One turning vector, and how many steps it has turned
The counts run from 0 to 260.
[116  95 101 158  98 104 130 104 173 121 108 110 161  87 143 118 127 147
 198 140 114 129 114 147 102  96 101 107 142 101 130 155 141 114 112 144
 115 129 146 107 183 185 164 142 129 142 172 115 192 108 111 126 115 132
 126  80 115 123  80 142  96 178 150 124  81 116  86 123 137 107 133 143
 137 124 121 145 113 101 106  92 130 125 135  87 124 148 176  86 152 116]  97
[ 97 114 140  97  89 134 142 100 124 146 111 106 157 149 153 174 118  76
 108 108 139 101 111 113 124 117 109 162 129 145 116 119 148 138 142 123
 127 178 115 168 120 102 169 154 127 137 165 180 111 124  95 115 152 171
 170 148 149 145 137 136 117 152 148 126 147 110 141 186 112 102 116  68
 131 129 133 101 142 135 127 114 133 103 152 205 152 143  99 146 115 157]  133
[117  88 139 106 106 138 166  88 122 133 108 117 136 146 146 213 125  86
 124 112 125  87 111 111 140 126 134 173 119 145 117 142 146 122 131 116
 126 163 121 164 141 129 175 171 120 136 167 179 132 139  90 126 153 162
 137 148 140 145 133 150 115 166 170 133 125 125 156 177 131 133 137  55
 110 161 128 110 140 150 141  92 128 115 145 185 151 144 127 145 127 187]  134
[147 132 135 153 107 133  80 163 109 129 102 128 146 171 141 122 151  94
 121 149 144 133 149  83 154 158 103 107 142 107 121  94 121 175 143 102
 158 126  98 168 107  92 134 143 117  85  92 136 117  95 152 112 133 157
 149 112 185 109 125 121 134 141 143 153 146  82 119 126 146 135  74 103
  76 178 138 142 121 131  75 165 143 118 138 154 136 127 106 189 104 127]  68
[104 149 140 117 134 123 183 101 151 165 122 119 175 136 146 139 126 118
 111 104 104 119 114 107 135 115 175 144  85 147 111 170 107 137  91 155
 110  87 146  93 180 180 153 121 130 130 154 121 149 166 156 104 148  75
  99 148  73 141 126 154  95 106 147 125 117 161 171  89 133 144 145 121
  86 136 127 132 120  98 180 108 133 136 188 140 126  88 167 106 156 146]  155
[152 120 131 173 109 133 114 161 120 137 109 135 148 169 145 138 163 104
 123 141 142 123 135  85 174 167 120 123 134 120 131 113 120 150 111  92
 149 105 118 140 118 105 142 142 107  89 101 134 130 116 165 134 134 149
 130 121 178 107 118 129 117 150 156 164 135  90 129 126 166 157 106  96
  57 202 140 174 120 158  74 134 136 120 135 147 140 129 131 198 102 150]  69
[140 164 149 179 173 115 130 138 134 104 153 119  95  81 111  87 113 176
 100 135  91 183 131  92 105 123 119  91 119 150 145 118 110 125 164 140
 109 113 115 123  69 126  83  89 121 130 115  95 122  96 172 103 126  85
 127 100 108 112 113 144 114  92 124 115  94 119 113  97 162 110 117 185
 139 100 122 123 130 129  80 162 157 127 146  67 123 112 154 143 124  89]  215
[119 120 110 120 125 106  96 152 129 119  85 149 112 116 113 131 161 112
 135 145 155  90 123 150 112 146  89 130 172  75 143  95  97 133 164 129
 117 123 129 130 109  82  98 175 136 128  62 175 137 115  71 135  68 162
 128 133 163 135 116 134 131 115 130 128 145 102  83 170 107 154 108 145
 181 105 119 114 130 118  97 149 113 188 127 160  78 151 140 153  94 112]  243
[141 160 168 163 154 117 197  87  97 145 156 145 131 111 186 127 130 144
 106  91  88 171 140  83 123 130 129 145  98 205 115 148 161 107 131 129
 105 154  92 147 116 133 138 111  95 123 184 146 104 114 117 137 167  79
 106 125 100 133 115 145 124 112 161 143  77 129 134 131 171 118 142 118
  97 132 107 139 137 157 146 152 175 118 164  93 143 106 158 137 101 143]  175
[114 115 166 188  95 144 137 168 124 110 113 132 119 118 145 138 129 129
  62 128 139 139 130 100 134 166 155 136 118 175 157 138 114 127 124  99
  92 137 100 159 136 112 123 119 123 119 131 115 129 101 175 142 135 121
 143  85 148 112 134 116 119 137 129 137 128 117 184 114 187 154 130  32
  72 143  94 137 162 104 131 133 146 147  98 118 122 115 144 147 142 161]  24
[112  98 130 105 104 135 164  92 161 161  85 151 137 127 123 183 125 105
 140 141 101 113 135 129  86  74 133 143 121 131 113 105 182 137 169 121
 130 191 115 174 145 113 173 178 106 133 136 141 164 125  78  88 124 141
 166 121 120 145 120 132 139 141 134 126 139 121 122 168 135 101 121  61
 116 153 128  75 128 120 149 120 123 112 119 181 114 133  65 135 163 165]  140
[133  99 135 169 120 131 157 170 133  94 124 136  64 138 104 183 128 139
  66 143 142 115 111 106 123 195 128 157 137 152 154 128 113 125 151  96
 137 144 119 168 124 112 122 177 100 132 106 135 121 117 116 167  82 117
 130 104 153 121 122 137 143 114 128 165 126 100 169 125 169 157 135  48
 115 142 121 132 182 157 117 138 106 129  71 158 114 161 156 167 131 160]  30
[100 130 103  70 144 120 100 112 121 120 193  67 129 109 154  97  95 132
 144 140 108 164 113 150 127  60 110  77 130 105 119 121 125 130 143 143
 149  70  92 139 128 143 109  76 129 123 156 103 116 123 146  96 175 114
 156 123  89 142 152 138 131 117 134  92 154  93 126 168 143  97 111 183
 156 121 162 132 126 109  98 146 145 108 161 117 169  99 102 127 163  83]  118
[132 124 114  83 138 128 123 137 140 152 139 111 134 173 115 190 143  78
 135 134 117  81  94 123 161 130 149 112 111  60 113 107 115 164 134 108
 177  57 108 136 124 149 130 130 106  84 101 131 132 172 140 107 154 143
 124 151 122 130 126 149 111 100 172 122 165 108 148 153 126 156 115 131
 116 182 161 143 117 134  92 125 113 119 167 176 150 128 108 171 149 161]  114
[114 146 165  89 142 139 119 123 142 146 142  89 153 123 176 104 113 114
  92  94 105 172 153  87 117 117  95 148  80 131  83 119  79 166 138 169
 115 129 105 147 118 125 113 111 160 119 167 143  70  98 156  90 170  93
 155 138 121 148 149 116 132  97 129 111 133 129 156 111 109  85 104 159
 127  74 142 119 150  86 156 161 144 118 179 133 149  87 127 149 104 109]  164
[121 150 150 112 146 110 126 144 127 162  85 187 135 104 118 108 154 118
 110 146 110 129 149 135  87 116 115 109 124 100 136  87 142 130 182 134
 104 153 104 157  85  97 103 142 131 137  79 165 127 109  93 113 120 128
 139 139 118 138 117 113 124  75 113 101 159 110 116 149 112 111  92 141
 164  88 114  87 110  80 134 190 148 157 127 128  84 114  93 134 130 113]  2
[128 122 110 143 113 121 140 134 169 163 109 141 174 109 149 157 150 117
 191 165  87 125 124 116 126 103 154  72 104  99 139 140 161 141 125 122
 138  74 103 126 164 177 149 107 105  92 131 103 196 137 150 101 176 115
 114 103  89 111 122 144  88 146 174  98 119 120 133 124 160 131 111 121
  68 198 154 142  94  93  89 120 147 109 165 105 123 123 130 142 172 148]  109
[126 129  96 109 101 118  90 127 120  88 118  57 130 120 101  81  82 146
 128 150 141 144 102 154 118  66  73 105 170 119 124 107 151 143 134 121
 150 151 108 134 127 118 155 138 128 154 149 107 122  95 141 136  90 164
 170 116 153 131 113 133 131 147 102 123 133  81  81 151 126 107 105 156
 168 100 118 118 124 143  90 119  96  81 100 154 156 161  95  97 155  69]  86
[125 185 118 150 126  74 131 151  89 120  84 134 149 119 123  38 136 142
 125 148 128 126 122 113 110  96 120  89 154 152 114 137 136 139 103 143
 124 158 113 111 140 145 149 116 143 149 126 119 123  75 127 162  86 136
 105 136 132 130  84 124 105  92 121 144 101 121 108  96 125 120 111 186
 143  88  83 132  89  98 136 160 122 123 117 106 116 130 147  74 133  59]  46
[112  75 136 110  89 157 158 113 141 114 154  94 122 107 159 182 103 111
 124 122 122 112  86 153 128 105 136 153 111 139 138 135 162 124 142  91
 127 109  99 140 175 138 149 130  92 132 187 134 152 160 111 130 168 133
 154  94 107 128 148 131 137 176 155 116 127  97 163 190 162 146 146  49
 119 170 143 131 150 141 134  88 130 112 111 143 150 127 115 125 157 162]  128
[127 132 103 147 115  88 146 163 118 126 104 135 129 131 128  95 147 143
 139 146 142  92 101 140 137 150 127 121 152 112 134 170 123 134  88 120
 128  70 158  80 202 169 134 152 127 123 116 108 161 149 135 175  75 108
  83 108 102 130  94 128 122 130 150 170  89 131 137  91 140 182 143 153
 118 133 111 180 107 113 161 126 103 153 114 102  94 133 182  90 135 106]  51
[158 118 109 112 132 137  88 137 102  89 143 103  73 153 113 135 126 133
 116 156 141 134 128 122 149 112  81 102 154 102 123  84 147 140 163 102
 183 112  94 159 108  83 120 148 107 112  89 100 124 110 137 117  95 135
 159 107 151 130 134 126 156 120 114 152 149  63 105 160 148 133 105 139
 133 164 155 145 145 168  61 147 103 105 106 159 145 148  82 180 125 103]  74
[123 126 139 157  63 135 132 132 118 131  70  96 175 130 105 131 114 109
 132 135 144  90  80 127 134 112 128 137 149 146 131 150 168 140 106  88
 125 157 136 104 157 141 195 145 116 130 160 109 159 122 158 142 124 181
 123 121 144 106 101 138 101 188 154 134 120 120 122 122 142 148 122  69
  89 155 115 136 112 144 104  73 102  85 119 150 137 156 143  98 158 153]  89
[122 135 164  69 123 144 146 124 118 135 109 134 114  99 103 115 120 132
  85 126 119 116 134 147 115  95 100 185 127 120 111 104 122 162 171 123
  94 116 130 114 126  69 107 179 137 156  96 128 113 156 110 108  54 128
 129 141 126 147 124 102 163 108  87 147 138 117 115 141 128 161 139 136
 179  78 127  86 122 141 168 139  89 130 114 180  96 120  91  96 123  89]  191
[129  95 117  91  82 135 102 137 175 116  95  93 121 152  94 160 119 109
 146 139 161  92  90 149 117 118  74 153 155  60 120 106 121 157 146 120
 167 139 155 120 146 143 157 192 130 123 118 130 148 139 110 119  98 185
 146 116 166 138 102 120 133 157 139 138 142 100 121 154 100 135 112 113
 153 130 153 127 138 131 110 100  69 110 118 175 110 173 131 131 137 129]  94
[124 124 156 145 105 129 160 165 109 125  93 136  94 111 117 156 132 129
  98 114 159  76  70 152 129 197 114 173 162 136 150 140 133 117 140  74
 101 102 116 102 107 112 119 153  98 125 121 140 122 156 118 177 107 169
  88 109 141  99 103 121 130 152 152 146 117 121 149 164 147 195 132  77
 132 130 104 139 147 154 128 106 104 133 105 110 106 171 159 118 119 158]  232
[123 107 161 168 138 127 155 117 160 119 135 139 135  91 125 118 131 180
 114 123 121 146 130 114 113 150 115 174 113 128 133 173  83 119 128 145
  73  85 177  84 162 135 105 155 151 151 111 114 161 149 129  97  77  76
  95 102 110 133 105 137 129 133 121 152  86 134 112  93 158 177 166 147
 135  91 129 140 143 126 157 102 121 178 147  97  87 107 189 109 103 120]  201
[116 145 126 155 150 118 108 155  93  76 146  91 100 140 145  94 112 139
  56 108 156 153 133  95 136 169  97 138 130 167 133 135  62 110 129 149
 104 181 119 147 110 107 112 129 144 143 133 166  71  78 129 144 110 122
 141 142 162 132 131 148 128  96 116 141 136 101 133 118 146 105 124 135
 146  69 106 146 164 130 113 165 151 153 144 138 150 118 171 168  87  92]  27
[152 116  89 181 153 115 117 123 100  99 163  99 122 147 159  95 144 144
 133 141 135 142 118 102 172 149 121  95 138 143 149 146 113 109  99 119
 155  92 132 130 153 140 134 119 104 108 135 124 141 116 135 133 125 109
 101 119 137 119 117 177 101 135 163 180 102  92  89 120 189 159 128 157
 100 178 128 199 115 182  57 129 137 144 148 102 150 134 185 184 102 100]  71
[115 153 121  86 176  93 123 153 108 138 135 149 111 110 122 102 150 116
  91 136 119 111 147 139 123 132 127 119 136  87 137 109  85 122 154 154
 115  96 111 129 119  94  74 135 141 144  54 151 107 148 113 123  79 100
 115 171 116 147 134 134 121  69 111 131 165 109 133 157 119 158 121 181
 199  88 118 110 112 111 149 170 132 187 145 146  99  91 128 144 118  87]  8
[113 172 156 176 123 121 152 152  89 112 125 120 112  77 117  85 110 159
  95 112 125 149  72 131 125 132 125 117 145 181 156 146 160 107 134  90
  92 111  86  93  85 123 122  73 101 134 150 114 114 108 173 184 163 146
  91  91 117 108 116 125 101 129 148 121  82 112 137 129 179 149 129 127
 125 113  90 141 106 133 111 128 134 124 111  62 141 132 173  84 137 117]  227
[ 99 146 136  77 133 104 139 108 164 163 111 112 152 120 113 110 110 123
 121 131  97 152 145 137  92  42 138 130 111 116  99 110 125 162 145 158
 129 133 121 139 149 140 138 120 154 155 125 119 137 127 112  69 119  95
 148 157  84 155 119 133 116  83 111  98 149 129 127 126  97  81 108 168
 164  78 141  77 107  81 166 148 128 120 157 167 116  87  98  96 166  79]  151
[116 129 122 196 125  94 149 126  99 121  89 148 158  96 153 101 157 118
 140 125 135 106  97 135 127 160 120 128 158 155 156 168 126  97 111 131
  77 147 131 103 127 124 125 132 131 140 141 173 151 101 107 167 112 162
  93 118 139 116  99 152  88 147 177 132  99 123 102 143 162 171 126 115
 130 125  82 150 106 119 107 113 145 182 123  89  99 149 201  95 100 137]  240
[117 134 104 133 149  86  96 128 104 116 100 139 137 109 122  90 149 126
 135 127 155 113 120 145 122 151  90 118 171 102 146 121  89  97 141 140
 113 151 135 119  96 100 108 160 160 141  80 189 122 108  73 142  72 160
 118 151 164 143 111 155 117 118 133 129 130 110  72 167 122 140 110 158
 201  83 117 132 122 124 104 158 127 194 141 131  99 136 170 125  68  83]  242
[139 166 147 102 173 122 154  85  76 125 155 137 105 139 163 119 120 127
  95  90 112 150 139 101 126 130 101 152 113 163  95 116 130 118 160 137
 126 170  91 158  87 100 125 131 108 135 142 161  67 113  91 109 116 106
 128 170 119 149 130 140 143  74 131 154 120 115 112 156 130 109 131 176
 167  89 120 127 149 170 130 180 139 124 155 150 144 120 117 154  69 112]  177
